Here are some points:
[-38. 35. -3. 68. 23. -50. -15. 2. 22. -2. -11. 61. 35. 23. -33. -36. -60. 1. -6. 52. -13. 47. 18. -39. 0. -12. -78. 4. -12. 17. -56. -10.]
[-23. -5. -19. 30. 22. -13. -9. -19. 8. 8. -11. 83. 31. 22. -18. -12. -39. 1. -26. -5. 10. 12. 23. -47. -25. 7. -75. 18. -24. -2. -17. -25.]
[24. 31. 6. -11. -26. 7. 23. 10. -43. 15. -17. -37. -8. 35. -23. 11. -5. -21. 5. -26. -1. -21. -1. 30. -23. -2. 6. -17. -17. -16. -19. -15.]
[7. -10. -24. -2. 22. -15. -12. -12. -25. 35. -35. 23. 8. 26. 4. 2. -22. -6. 0. 0. 0. 1. 16. -39. -42. 19. -50. -12. -21. 10. -12. 8.]
[3. 39. 6. 11. -30. 11. 5. -3. -70. 18. 4. -22. -12. 54. -11. 17. 1. -34. 2. -42. -4. -36. 3. 30. -50. 24. -22. -27. -36. 15. -24. -26.]
[26. 0. -8. -2. 21. -21. -13. -8. 36. -14. 17. 19. 3. -20. 7. -21. 2. 2. 0. 14. 1. 19. 20. -22. 11. 1. -11. 24. 10. 2. -12. 28.]
[-41. 22. 10. 4. -2. 20. 13. -22. -37. -12. 4. 21. 5. 35. -12. 1. -30. -17. -10. -7. 10. -38. 13. -8. -32. -25. -25. -36. -1. -4. -7. -39.]
[-18. -23. 11. 16. 7. -6. -12. 36. 65. -36. -2. 21. 3. -44. 3. -2. 5. 45. -3. 34. -17. 36. -4. 1. 57. -34. 36. 25. 45. -10. 15. 9.]
[68. -23. -10. -20. -26. 30. 5. -1. 8. 3. 23. -37. -6. 2. 6. 6. 26. -26. 18. -20. 8. -1. 0. 30. 9. 17. 26. 4. 4. -13. 3. 12.]
[58. -12. 10. -15. -47. 47. 13. -10. -43. -2. 20. -44. -6. 39. -3. 16. 23. -31. 8. -58. 7. -49. 17. 43. -39. 3. -2. -15. -27. -17. -9. -20.]
[6. 14. -17. 7. 25. -16. -9. -17. -18. 37. -9. 25. 3. 30. -4. -7. -20. -23. -7. -24. 5. 4. 15. -36. -40. 15. -56. -25. -13. 20. -21. 3.]
[8. 5. -18. 0. 20. -23. -6. -33. -22. 32. -23. 36. 22. 51. -11. 3. -40. -27. -16. 8. 2. 13. 16. -25. -43. 12. -67. -31. -35. 15. -38. -16.]
[49. -16. 17. -31. -23. 13. -2. -16. -24. -13. 19. -72. -32. -2. 41. 17. 58. -3. 20. -25. -1. -31. 8. 51. -10. -10. 46. -15. -7. -3. 22. 17.]
[-2. -27. 3. 41. -11. 10. -5. 37. 40. -25. -4. -21. 4. -24. 1. 0. 28. 37. 21. 40. -10. 23. -15. 16. 53. 1. 25. 37. 19. -2. 8. 7.]
[-3. -3. 25. -44. -27. 25. 40. 2. -73. 12. -10. -60. -38. 21. 2. 9. -1. -34. 14. -8. 17. -64. -40. 49. -26. -6. 48. -61. -14. -7. 11. -26.]
[26. -17. -22. 25. 14. -15. -24. -16. 54. -2. 7. 46. 30. -19. -6. -12. -17. -1. -11. 0. -4. 45. 35. -32. 11. 10. -36. 49. -8. -12. -12. 20.]
[10. 20. 14. 16. -25. 14. 4. 17. -45. -4. -18. -45. 3. 19. -7. 22. 14. -6. 10. -12. -4. -16. -10. 27. -8. 4. 11. -15. -20. -5. -20. 1.]
[31. 21. 20. -8. -33. 13. -9. 37. 20. -10. 22. -39. 14. -11. -9. -3. 8. 5. 19. 10. -22. 31. -20. 24. 29. -19. 29. 6. 20. -13. -18. 26.]
[-18. 39. 8. 13. -24. 5. 9. 1. -70. 26. 9. 19. -1. 68. -33. -13. -31. -37. -7. -22. -5. -27. 1. 16. -63. 13. -52. -34. -52. 19. -37. -51.]
[-15. 23. -6. -6. 17. -11. 23. -19. -11. -6. -16. -7. -2. 15. -23. -2. -19. -14. -24. 15. 19. -17. -7. -5. 0. 17. -9. -6. -9. 0. -7. -16.]
[-17. 36. -8. 44. 39. -35. 20. -18. 15. -11. 0. 59. 26. 16. -29. -31. -39. -4. -26. 26. 26. 18. 13. -35. 20. 3. -45. -4. 7. 17. -51. -24.]
[0. -7. -15. 20. 15. 8. 9. -29. -21. 42. -19. 32. 25. 49. -20. -11. -33. -33. -11. -16. 10. 10. 11. -24. -48. 11. -66. -37. -39. 15. -22. -23.]
[33. -17. 9. -31. -8. 0. -10. 14. 3. 25. 5. -39. -22. -5. 21. 10. 35. -4. 10. -26. -18. 6. -16. 27. -13. 10. 26. -21. -1. 21. 21. 30.]
[-13. 27. 19. -52. -14. 11. 34. -16. -66. 10. 9. -27. -25. 56. -11. 13. -26. -37. -6. 12. 6. -62. -27. 23. -30. -5. 2. -66. -3. 13. -21. -56.]
[49. -44. 13. -42. -46. 36. 21. 21. -7. -29. -7. -90. -36. -20. 19. 31. 47. 4. 23. -15. 22. -43. -26. 80. 28. -10. 95. -15. 22. -41. 57. 20.]
[-2. 13. 6. 0. 10. -7. -1. -34. -35. -7. 10. 28. -4. 43. 5. 5. -10. -22. -13. -12. 15. -31. 21. -5. -38. -3. -45. -24. -22. 13. -26. -34.]
[17. -20. 9. -10. 18. 6. 10. 0. 90. -27. 34. -30. -5. -73. 19. -15. 36. 27. 4. 37. -7. 40. -14. 4. 89. -8. 71. 40. 60. 1. 21. 30.]
[37. -34. 1. -21. 37. -26. -26. -1. 79. -8. -13. -21. 0. -46. 38. 8. 43. 37. 9. 32. -15. 52. -1. -21. 44. -18. 29. 9. 47. 13. 22. 66.]
[-23. 8. -16. -5. 37. -14. 6. 1. 48. -11. -12. 20. 21. -25. -10. 2. -12. 22. -25. 29. 9. 22. -15. -46. 47. 13. 4. 13. 48. 6. 8. 17.]
[-11. 23. 13. 17. -14. 9. -10. 8. -5. -7. 23. -24. -17. -5. 10. 4. 25. -12. 17. -36. -6. -5. -1. 23. -4. -7. 10. -6. -3. 8. 15. 7.]
[-21. 26. -10. 39. 5. -13. 14. 1. -45. -6. -28. 12. -30. 35. -15. -3. -1. -6. -8. -23. 20. -38. 20. 19. -34. 24. -19. -3. -26. 7. 0. -32.]
[56. -15. -1. -22. -20. 14. -16. -13. 13. -4. 20. -21. 0. -17. 15. 8. 15. -16. 8. -35. -5. 5. 22. 16. -4. -2. 15. 26. -8. -26. 7. 28.]
[-50. 25. -17. 17. 23. -9. 2. -15. -28. 5. -13. 30. 22. -7. -7. -15. -42. 7. -5. 38. -14. -6. 27. -55. -12. -12. -26. 0. -3. 5. -28. -8.]
[20. -3. 5. -29. -26. 21. 0. 13. -64. 21. -29. -21. 4. 16. 9. 18. 1. 0. 12. -35. -1. -31. 1. 6. -46. -11. 2. -23. -21. -24. 0. 9.]
[18. -5. -23. 8. 4. 1. 0. -17. -11. 25. -2. 2. 24. -2. -5. -11. -9. -10. -5. 8. 0. 15. 6. -19. -5. 30. -13. 3. -22. 7. -19. 14.]
[5. -7. 5. -12. -3. 7. -2. 1. -60. -3. -53. -5. 10. 32. 2. 35. -9. 6. -2. -2. 7. -29. 10. -6. -35. -21. -12. -27. -16. -21. -21. -13.]
10 more points follow, each with its number after it:
[7. 17. 21. -26. -1. -2. 4. 14. -23. -16. -12. -19. -35. 18. 5. 3. 15. -1. 6. -13. 9. -23. -5. 33. -17. -28. 19. -23. 1. -9. 5. -14.] 0
[-7. 22. -2. 37. 20. -10. 27. -17. 4. -3. -6. 18. 6. 26. -24. -12. -16. -16. -11. -1. 20. 1. 12. -5. 3. 3. -27. -11. -1. 12. -24. -26.] 1
[9. -14. 0. -8. -33. 16. -21. 13. -4. -11. 16. -54. 5. -58. 31. 17. 33. 33. 26. 17. -32. 10. -1. 10. 39. -3. 62. 46. 7. -19. 14. 36.] 2
[-37. 18. -20. -4. 32. -29. -8. 21. 44. -22. -5. 69. -6. 1. -30. -20. -38. 20. -26. 41. 12. 15. -7. -40. 21. 3. -34. 38. 33. -9. -2. -21.] 3
[-6. 22. -5. -9. 9. -9. 4. -9. -62. 32. -5. 25. 4. 35. 1. -11. -27. -31. -1. -7. 12. -13. 0. -9. -51. 5. -27. -53. -33. 19. -27. -9.] 4
[11. 32. -6. -42. 8. -14. -5. -9. -33. 44. 26. -5. -38. 9. 15. -13. 5. -35. 9. -35. 5. -12. -12. 3. -33. 19. -3. -13. -20. 20. 2. -2.] 5
[-37. 7. -9. 29. 34. -22. -3. -11. -8. -12. -24. 45. 7. 19. 0. -3. -22. 14. -13. 24. 9. -5. 22. -35. -10. -16. -40. -15. 4. 14. -16. -24.] 6
[-7. -2. -3. 14. 0. 2. -7. -9. -6. 22. 5. 28. 30. 21. -9. -1. -27. -2. -11. 5. -13. 21. 0. -15. -7. -1. -36. -16. -12. 14. -28. -20.] 7
[38. -1. 23. -43. -21. 32. -7. 7. -35. -4. 10. -49. -22. 5. 28. 22. 41. -13. 11. -51. -4. -33. -5. 33. -30. -16. 35. -31. 1. -4. 12. 13.] 8
[19. -12. 2. 9. -38. 29. -7. 18. -19. -1. 11. -29. -1. 1. 4. 13. 25. -5. 15. -37. -6. -18. 5. 30. -19. 8. 18. -4. -15. -5. 19. 16.] 9
Which three of these numbered points are nearest to each point below, ignoring the 2 directions in which the first points spread most? Their numbers follow each, nearest first.
[34. -12. 18. -34. -6. 14. -7. -6. 7. -3. -3. -40. 5. -32. 31. 17. 29. 9. 19. -13. -15. 13. 4. 4. 13. -39. 41. 4. 14. -24. 7. 30.] > 8 4 7
[12. -1. -10. 25. -23. 0. -9. -2. -42. 10. -8. 13. 5. 31. -11. 8. 0. -13. -17. -50. 13. -26. 17. 14. -49. 41. -33. -3. -43. 4. 0. -3.] > 9 8 7
[38. -6. 3. -1. -54. 26. -5. 8. -81. 6. -5. -41. -15. 29. 7. 27. 27. -16. 1. -76. 11. -57. 10. 56. -59. 32. 14. -22. -45. -10. 14. 5.] > 9 8 7
[35. -40. 7. -18. -30. 29. -12. 8. 22. 9. 23. -45. 11. -34. 26. 14. 35. 21. 15. 0. -25. 24. -16. 24. 36. -2. 51. 10. 16. -4. 18. 26.] > 7 9 4
[-1. -16. 14. -17. -56. 25. -21. 31. -11. -7. 8. -55. 32. -53. 20. 24. 23. 47. 21. 14. -40. 15. -22. 20. 47. -23. 64. 40. -7. -32. 14. 30.] > 2 7 9
[-11. 29. 3. -7. 4. -8. 4. -3. -72. 33. -6. 22. 7. 38. -2. -8. -28. -33. 1. -12. 8. -14. -4. -10. -57. 1. -32. -60. -37. 18. -36. -11.] > 4 8 7
[2. 3. -5. -23. -26. 18. -3. -10. -54. 26. 28. -34. -40. 12. 22. 6. 24. -28. 22. -35. -5. -38. -1. 31. -44. 19. 17. -14. -31. 12. 24. -13.] > 5 9 4
[-29. 37. -8. -18. 15. -15. 0. 12. -5. -11. -5. 46. -15. 33. -28. -12. -37. -4. -18. 15. 16. -13. -9. -20. -18. -6. -38. -1. 16. -10. -8. -33.] > 3 0 6
[7. 27. 21. -40. -41. 6. 5. 14. -48. -4. 8. -52. -51. 23. -4. 13. 8. -27. 14. -27. -8. -46. -6. 58. -34. -24. 29. -23. -8. -23. 12. -18.] > 0 3 6
[20. 2. 2. -25. -7. -6. -17. 2. 0. 8. 17. -19. -4. -14. 19. -3. 9. -2. 11. 10. -7. 18. -12. 11. 8. 3. 24. -8. 4. 4. 1. 28.] > 4 7 8
[-15. 5. 5. -24. -25. 15. 20. 29. -31. 2. 9. -27. -44. 7. -7. 3. 12. -1. 13. -14. 3. -53. -22. 31. -12. 10. 30. -5. 17. 1. 30. -19.] > 3 6 0
[13. -4. 2. 15. -4. 4. 23. 0. 14. -25. 4. -18. -7. -10. -7. -15. 16. 7. 0. 10. 22. -3. -2. 28. 33. 0. 30. 10. 8. -9. 4. -8.] > 1 6 0
[-16. -24. -1. 16. 1. -14. -36. 35. 48. -21. -16. -19. 27. -71. 22. 15. 26. 68. 3. 45. -32. 49. -14. -17. 65. 3. 47. 50. 28. 0. 23. 62.] > 2 9 7
[7. 26. 4. 8. 12. 2. 3. -29. -41. 18. -13. 23. 3. 54. -12. -14. -24. -42. -10. -43. 25. -18. 19. -7. -77. -13. -64. -51. -35. -2. -16. -13.] > 8 4 0
[24. -29. -20. 40. 7. -15. -20. -4. 65. -21. 12. 53. 37. -28. -8. -17. -15. 10. -10. 16. -3. 45. 37. -24. 26. 10. -25. 53. -2. -11. -12. 24.] > 9 7 8
[39. -48. 10. -26. -36. 25. -15. 16. 28. 5. 25. -56. 9. -44. 33. 17. 44. 29. 24. 8. -28. 25. -21. 30. 44. -5. 64. 17. 22. -6. 25. 37.] > 7 9 2
[-51. -5. -12. 12. 31. -13. -13. -4. -23. 7. -34. 45. 3. -1. 12. 6. -16. 29. -4. 16. 0. -7. 12. -49. -20. -9. -29. 0. 0. 6. 7. -15.] > 6 0 8
[30. 48. -2. -17. 5. -13. 13. -12. -42. 10. 4. -8. -37. 35. -12. -15. -4. -50. 9. -34. 20. -32. 15. 11. -45. 8. -18. -5. -29. -6. -29. -16.] > 5 1 0
[20. -44. 2. -11. -34. 23. -24. 25. 11. -6. 7. -18. 10. -36. 22. 8. 25. 23. 16. -16. -13. 5. 3. 19. -3. -9. 33. 6. 10. -18. 41. 48.] > 9 8 7
[7. 36. 5. -27. -17. -2. -5. -6. -64. 22. 13. -7. -1. 37. 0. 0. -19. -36. 0. -17. 4. -15. -9. 17. -39. 5. -12. -49. -27. 7. -23. -10.] > 4 7 8
[17. -3. 2. -29. 0. -4. -20. -1. 6. 13. 1. 3. 11. 1. 4. 9. 2. 1. -12. -17. -15. 11. -2. -11. -23. 8. -9. -3. -3. 3. 5. 26.] > 8 4 7
[-19. -8. -4. -8. -2. 3. -6. 9. 1. -14. -5. -28. 11. -61. 22. 2. 3. 34. 20. 45. -30. 8. 10. -21. 31. -27. 54. 21. 27. -15. 7. 38.] > 2 6 4
[-19. -26. -30. 40. 23. -8. -6. -22. 3. 28. -33. 70. 48. 22. -18. 6. -43. -5. -21. 24. -2. 37. 16. -46. -4. 24. -63. 9. -32. 7. -33. -28.] > 7 9 4
[-3. -32. 7. -19. 6. 15. 7. 10. 27. -18. -1. -44. -28. -37. 24. 20. 35. 21. 8. 26. 3. -8. -26. 21. 50. 1. 71. 0. 49. 4. 36. 11.] > 6 1 0
[5. -6. -16. -10. -4. -19. -29. 28. 37. -11. 24. -8. 13. -61. 15. -15. 10. 37. 16. 50. -36. 30. 1. -22. 44. 13. 37. 48. 26. 9. 2. 55.] > 2 4 9
[-15. 58. 2. -17. -31. 17. 3. -4. -87. 50. -2. 0. 15. 70. -22. 17. -42. -45. 12. -43. -12. -25. -10. -10. -63. -2. -50. -44. -35. -2. -41. -36.] > 7 8 4
[-1. 9. 11. 13. -22. 12. -15. 16. 12. -3. 28. -38. -14. -28. 17. 7. 39. 1. 27. -28. -16. 11. -8. 27. 16. 1. 38. 10. 7. 8. 28. 27.] > 9 8 7
[5. 28. 6. -3. 3. -18. 7. 6. -33. -10. -28. 4. -20. 46. -15. 2. -20. -23. 2. -5. 19. -20. 9. 20. -33. -26. -21. -39. -9. -12. -18. -25.] > 0 6 1
[9. -32. -27. -6. 31. -9. -22. 21. 74. -3. 8. 13. -20. -66. 21. -21. 34. 30. 16. 10. 1. 36. 0. -31. 38. 6. 21. 61. 32. -6. 46. 47.] > 5 9 8
[14. -5. -8. 0. -13. 8. -7. -8. -18. 12. 7. 13. 21. 21. -4. 8. -12. -8. -6. -6. -12. -3. 11. -7. -16. 18. -24. -5. -11. 13. -24. -8.] > 7 9 8
[65. 0. -1. -31. -8. -2. -5. 20. 21. -22. 16. -54. -41. -44. 20. -10. 51. -1. 30. -5. 2. -1. 5. 31. 32. 0. 66. 46. 10. -25. 9. 38.] > 5 8 4
[-10. -11. -20. 7. 2. 11. -4. -7. 4. 27. -3. 41. 56. -13. -14. 1. -28. 7. -19. 12. -16. 31. 1. -50. 8. 24. -23. 25. -19. 1. -26. 4.] > 7 2 9
[49. -27. 13. -61. -26. 35. -2. 5. -28. 6. 12. -62. -17. -12. 33. 16. 38. -16. 31. -9. -12. -25. -8. 32. -11. -14. 59. -23. -1. -9. 12. 23.] > 4 8 7
[46. -18. 6. -43. -40. 36. -6. 14. -25. 17. 34. -84. -50. -19. 33. 6. 60. -17. 38. -43. -10. -25. -14. 60. -15. 11. 66. -1. -6. -5. 47. 25.] > 5 9 8
[8. 27. 25. 17. -23. 8. 44. -25. -66. 3. -14. -23. -20. 85. -33. 8. -15. -51. -23. -46. 43. -48. -14. 71. -46. 0. -20. -79. -42. 1. -15. -62.] > 1 0 7
[65. -39. 16. -46. -25. 27. -11. 14. -1. -18. -2. -74. -31. -25. 37. 26. 61. 4. 22. -21. 2. -12. -8. 52. 7. -17. 70. 0. 12. -29. 34. 36.] > 8 4 9
[14. -31. -6. -9. -5. 15. -14. -1. 4. 1. 5. 13. 29. -10. 11. 5. -2. 19. -2. 8. -15. 2. 9. -24. 3. 6. -7. 10. 4. 3. -9. 13.] > 7 9 8
[-42. 52. -22. 13. 6. -18. -10. -35. -41. 24. 13. 38. 17. 33. -19. -7. -49. -26. -12. 10. -17. -8. 22. -48. -31. 28. -68. 16. -32. 19. -47. -32.] > 2 7 9
[-6. -26. -1. 26. -24. 18. -21. 11. -14. 10. -19. -19. 16. 0. 10. 27. 13. 9. 7. -18. -18. 11. 3. 11. -18. 2. 5. -16. -6. -2. 21. 23.] > 9 7 8
[-12. 18. 17. 29. 1. -8. 37. -23. -34. 1. -20. 11. -5. 65. -35. -1. -26. -33. -31. -20. 41. -21. -10. 38. -27. 4. -34. -60. -30. 7. -15. -52.] > 1 0 6
[1. 1. -1. -1. -1. 10. -6. -18. -34. 19. -13. 28. 18. 21. 5. 6. -19. -19. 2. -27. 1. -8. 22. -19. -47. -16. -36. -14. -29. -12. -20. -10.] > 8 9 7
[-40. 29. -9. 37. 53. -25. 16. -32. 50. -6. 10. 58. 26. -6. -26. -32. -44. -4. -28. 45. 6. 40. 11. -53. 36. -1. -40. 10. 23. 22. -38. -25.] > 1 0 7
[-34. -9. -1. 33. 20. -9. -4. -2. 30. -33. -19. 33. 33. -16. -10. 4. -18. 32. -21. 36. -9. 14. 24. -29. 21. -14. -16. 17. 13. -2. -9. 3.] > 6 0 7
[9. -16. 6. -38. -5. 6. -29. 9. -2. 10. -3. -3. 1. -14. 21. 15. 3. 6. 9. -6. -23. 11. -5. -10. -15. -23. 8. -7. 4. -9. 10. 22.] > 8 4 7
[-27. -10. 21. -34. -31. 17. 1. -7. -15. 11. 15. -42. -4. -43. 17. 28. -5. -1. 8. -3. -39. -14. -7. 19. 10. -22. 57. 1. 2. -13. 22. 9.] > 2 7 4
[-17. 0. -11. 58. 40. -53. 11. -12. 74. -22. 0. 52. 11. -21. -18. -24. -30. 8. -28. 36. 25. 37. 10. -18. 55. 19. -17. 18. 27. 18. -10. 11.] > 1 6 0
[13. 5. 10. -21. 2. 3. 3. 17. 3. -11. -6. -23. -25. -3. 9. 5. 23. 12. 9. -7. 10. -3. -13. 21. 13. -25. 31. -10. 26. -12. 14. 1.] > 0 6 1
[3. -9. 18. -4. -23. 16. -12. 22. 10. -29. -9. -51. 6. -64. 17. 17. 23. 30. 11. -2. -26. 11. 7. 22. 27. -35. 72. 18. 24. -37. 26. 50.] > 2 9 6
[-37. 55. 15. 6. 0. -5. 20. -4. -57. 14. -25. 23. 5. 58. -34. -4. -43. -26. -17. -28. 7. -24. 3. -4. -63. -25. -50. -53. -24. -3. -23. -39.] > 0 6 1
[-23. 17. 0. -16. -19. 8. 25. 27. -50. 12. 1. -16. -43. 32. -17. 0. -4. -13. 9. -13. 8. -56. -21. 26. -31. 10. 8. -25. 5. 5. 14. -35.] > 3 0 6
[7. 21. 26. -28. -43. 24. 4. 27. -46. 3. 11. -72. -19. -15. 17. 6. 37. -4. 28. -27. -15. -24. -28. 51. -10. -8. 60. -20. -14. -6. 21. 24.] > 4 2 9
[-71. 14. -14. 23. 28. -12. 12. -9. -7. 5. -18. 81. 12. 35. -31. 2. -51. 2. -32. 16. 17. -10. 0. -43. -10. 8. -60. -4. 0. 11. -14. -62.] > 3 6 0
[9. -23. 16. -19. -39. 27. 12. 29. -18. -31. 11. -59. -25. -17. 15. 12. 44. 30. 12. -4. 11. -48. -20. 51. 19. -4. 69. -8. 22. -10. 45. 10.] > 6 0 1
[-42. 21. -11. 17. 40. -13. 1. -28. -15. -4. -14. 65. 21. 34. -12. -8. -43. 3. -25. 17. 20. -13. 18. -58. -18. -5. -68. -17. 3. 13. -32. -37.] > 6 0 1
[-18. -3. 1. 64. 30. -36. 23. -16. 49. -19. -20. 43. 11. 12. -35. -19. -28. -2. -40. 16. 32. 30. 0. 9. 26. 7. -34. -3. -10. 8. -8. -27.] > 1 0 6
[13. -62. -22. 8. -5. 6. -33. 19. 40. -12. -12. -2. 36. -65. 23. 16. 15. 52. 1. 39. -31. 34. 11. -23. 48. 17. 37. 49. 21. -8. 17. 55.] > 2 9 7
[14. -1. 12. -42. -14. 39. -9. -26. -24. 24. 36. -34. 4. -10. 30. 17. 23. -26. 13. -42. -13. -16. -4. -3. -24. -2. 21. -24. -4. 10. 12. 20.] > 8 4 7
[39. -9. 8. -52. -20. 21. -9. -17. -67. 19. -13. -35. -3. 42. 21. 36. 5. -24. 5. -35. 3. -39. 1. 15. -51. -8. -5. -51. -16. -9. -10. -2.] > 8 4 7
[12. -27. -24. 20. -7. 3. -29. 4. 87. -27. 22. -10. 43. -94. 6. -12. 24. 46. -6. 37. -24. 66. 7. -25. 78. 32. 42. 108. 16. -25. 25. 70.] > 2 9 7
[19. 15. -3. 5. -4. 8. 0. -18. -40. 35. 5. 7. -3. 42. -2. -7. -11. -41. 5. -53. 13. -15. 15. 1. -63. 8. -42. -42. -23. 12. -9. -1.] > 8 9 4
[12. -26. 11. 39. 9. -17. 18. -2. 61. -31. -14. -4. 4. -15. -17. -5. 7. 16. -24. 23. 23. 33. -13. 36. 54. 0. 23. 6. 11. -6. 11. -1.] > 1 0 7
[-2. 15. 13. -5. -18. 15. 45. -48. -65. 13. -2. -28. -30. 64. -16. 20. -20. -63. -13. -50. 37. -76. -6. 40. -50. 25. -24. -48. -38. 2. 5. -55.] > 1 6 0
[3. 10. 20. -16. -32. 27. -1. 20. -33. 3. 5. -56. -19. 8. 14. 25. 29. -12. 35. -18. -9. -18. -28. 35. -2. -9. 34. -21. 1. -2. 10. 0.] > 7 4 9
[-42. 25. 14. 25. 20. 2. 46. -28. -30. 17. 12. 30. -25. 51. -20. -2. -27. -53. -10. -19. 37. -41. -14. 10. -18. 16. -27. -51. -6. 39. -19. -68.] > 1 6 0
[12. -23. -1. -10. 22. -8. -22. -6. 58. -8. 0. 1. 19. -58. 28. 4. 15. 29. 10. 24. -21. 47. 11. -37. 46. -31. 23. 38. 31. -15. 6. 41.] > 8 7 4
[-15. 37. 5. -3. 7. -1. -1. -20. -52. 28. 1. 36. 27. 40. -12. -14. -47. -38. -9. -10. -8. -3. 15. -26. -61. -9. -54. -50. -32. 15. -52. -15.] > 4 8 7
[25. -30. 4. -42. 1. -8. -16. 16. 34. 3. -8. -24. 0. -46. 27. 7. 25. 32. 13. 29. -29. 31. -15. -1. 30. -12. 42. 29. 16. -11. 16. 36.] > 4 7 8
[13. -19. 6. -24. 13. -7. -26. -9. 19. -27. 7. 11. 2. -20. 27. 11. 11. 12. -2. 14. 5. 9. 7. -12. 10. -21. 4. 8. 15. -10. 5. 19.] > 8 6 0
[7. -2. -18. 26. 37. -43. -15. 16. 60. -33. -28. 49. 3. -14. -15. -18. -23. 20. -7. 41. 13. 40. 24. -21. 35. -19. -20. 29. 19. -14. -17. 5.] > 0 6 1
[-11. 0. -13. -3. 15. -25. -10. -16. -9. 6. -4. 48. 14. 23. -9. -20. -33. -9. -14. 18. -2. -1. 18. -26. -37. 6. -50. -10. -31. 12. -13. -7.] > 4 8 7
[-3. -16. -13. 25. 26. -12. 8. 2. 78. -21. 11. 1. 13. -50. -7. -10. 8. 31. -16. 45. -2. 36. -5. -21. 79. 21. 30. 43. 51. 11. 7. 23.] > 1 7 6
[-48. 13. -4. 24. -13. 20. -10. 7. -11. 9. 9. 9. 12. 10. -7. 6. 4. 3. 0. -34. 2. -10. -11. -13. -18. 14. -30. 3. -8. 6. 21. -9.] > 9 7 8
[16. -16. 11. -33. -28. 32. 13. 18. 3. -15. 26. -64. -23. -53. 20. 1. 42. 19. 25. 6. -9. -15. -20. 34. 43. -16. 95. 24. 25. -23. 30. 16.] > 2 7 6
[57. -53. -13. -1. -6. 29. -3. 17. 63. -10. 12. -18. 4. -60. 14. -9. 41. 11. 17. -5. 8. 35. -3. 9. 48. 14. 52. 50. 18. -23. 29. 44.] > 9 7 8
[-17. 41. 0. -11. -7. 5. 30. -1. -34. -1. 18. 26. -1. 41. -29. -20. -31. -19. -18. -11. 29. -39. -16. -3. -12. 11. -22. -22. 4. 2. -18. -42.] > 3 1 0
[6. 64. 29. -8. -38. 16. 9. 9. -71. 11. 12. -23. 5. 69. -26. 3. -28. -46. 11. -26. -11. -24. -11. 26. -51. -17. -28. -56. -23. 1. -50. -30.] > 7 0 1
[22. -23. -18. 43. 23. -31. -19. 8. 69. -27. -15. 47. 10. -17. -13. -17. 3. 21. -22. 12. 8. 43. 23. -12. 22. 17. -26. 55. -4. -8. 2. 17.] > 9 1 8
[49. -10. 21. -60. -36. 22. -2. 23. -31. 26. 12. -81. -43. -3. 33. 18. 57. -9. 30. -44. -18. -21. -25. 61. -24. 6. 63. -29. -3. 12. 34. 30.] > 4 5 8
[-59. 31. -12. 49. 29. -45. -22. 0. 24. 12. -18. 80. 39. 18. -27. -19. -63. 6. -12. 44. -16. 54. 8. -57. 0. -10. -81. 11. -10. 12. -41. -18.] > 7 0 6
[-21. 23. 0. 18. 31. -24. 5. -6. 5. 3. -24. 42. 1. 29. -15. -9. -25. 3. -14. 6. 13. 15. 6. -20. -6. -13. -40. -12. 6. 4. -19. -27.] > 0 6 1
[29. -2. 30. -7. -39. 17. 36. -1. -41. -8. -9. -59. -29. 40. -12. 16. 22. -27. -10. -40. 35. -37. -29. 94. -14. -2. 38. -60. -22. -14. 19. -25.] > 1 0 7
[-49. 4. -6. 17. 43. -12. 10. -12. 9. -3. -19. 38. -7. 19. -11. 5. -28. 1. -21. 33. 17. -5. -5. -27. 12. 5. -24. -25. 22. 26. -8. -36.] > 6 1 0
[3. 39. 12. -35. -27. 20. 33. 5. -55. -2. 20. -13. -17. 42. -18. -6. -8. -20. -8. -28. 30. -60. -27. 26. -19. 7. 10. -35. 3. -7. -2. -39.] > 3 1 0
[-4. -44. 1. 6. -22. 11. 15. 35. 38. -15. 2. -22. -27. -40. -3. 0. 20. 25. 11. 11. 5. -8. -22. 37. 47. 8. 61. 34. 24. -13. 51. 5.] > 3 1 6
[-23. 16. -18. 39. 51. -47. -16. -14. 41. 32. -12. 71. 17. 15. -17. -27. -33. -3. -22. 16. -14. 54. 17. -52. -16. 21. -75. 6. -12. 46. -27. 2.] > 4 8 7
[-13. -11. -37. 27. 48. -40. -16. -8. 15. 33. -44. 66. 26. 10. -11. -8. -41. 7. -16. 24. -3. 38. 23. -70. -21. 22. -72. 8. -12. 16. -20. 11.] > 4 8 9
[-15. 21. 2. 35. 32. -27. -12. -34. 8. -2. -22. 44. 38. 1. -4. -18. -44. -4. -4. 14. -8. 34. 48. -49. -23. -45. -54. -12. -4. -6. -37. 13.] > 8 0 4
[-21. 53. 1. -22. -15. -16. 10. 1. -53. 9. -3. 10. -13. 36. -27. 0. -40. -22. -19. -21. 6. -30. -8. 12. -31. 3. -20. -14. -21. -13. -20. -37.] > 3 0 1
[15. -33. -2. -11. 0. 4. -15. 22. -6. -21. -49. -19. 9. -21. 15. 36. 19. 41. 1. 24. -6. 6. 4. -3. 19. -12. 33. 20. 14. -26. 4. 22.] > 6 2 0
[6. 16. 24. -16. -42. 23. 2. 29. -41. 5. 7. -70. -8. -19. 15. 8. 36. 1. 27. -24. -16. -14. -25. 45. -8. -9. 59. -16. -16. -7. 18. 29.] > 2 9 4
[-31. 3. -7. 39. 28. -16. 22. -10. 55. -14. 4. 55. 16. 1. -38. -27. -39. -3. -22. 44. 2. 31. 8. -24. 31. -2. -30. 24. 5. 2. -23. -35.] > 1 3 7
[17. -6. 24. -38. -24. 24. -1. 11. -52. -16. -8. -62. -32. 1. 37. 29. 42. 16. 25. -14. 0. -44. -5. 42. -12. -33. 56. -28. 12. -14. 19. 5.] > 6 0 8
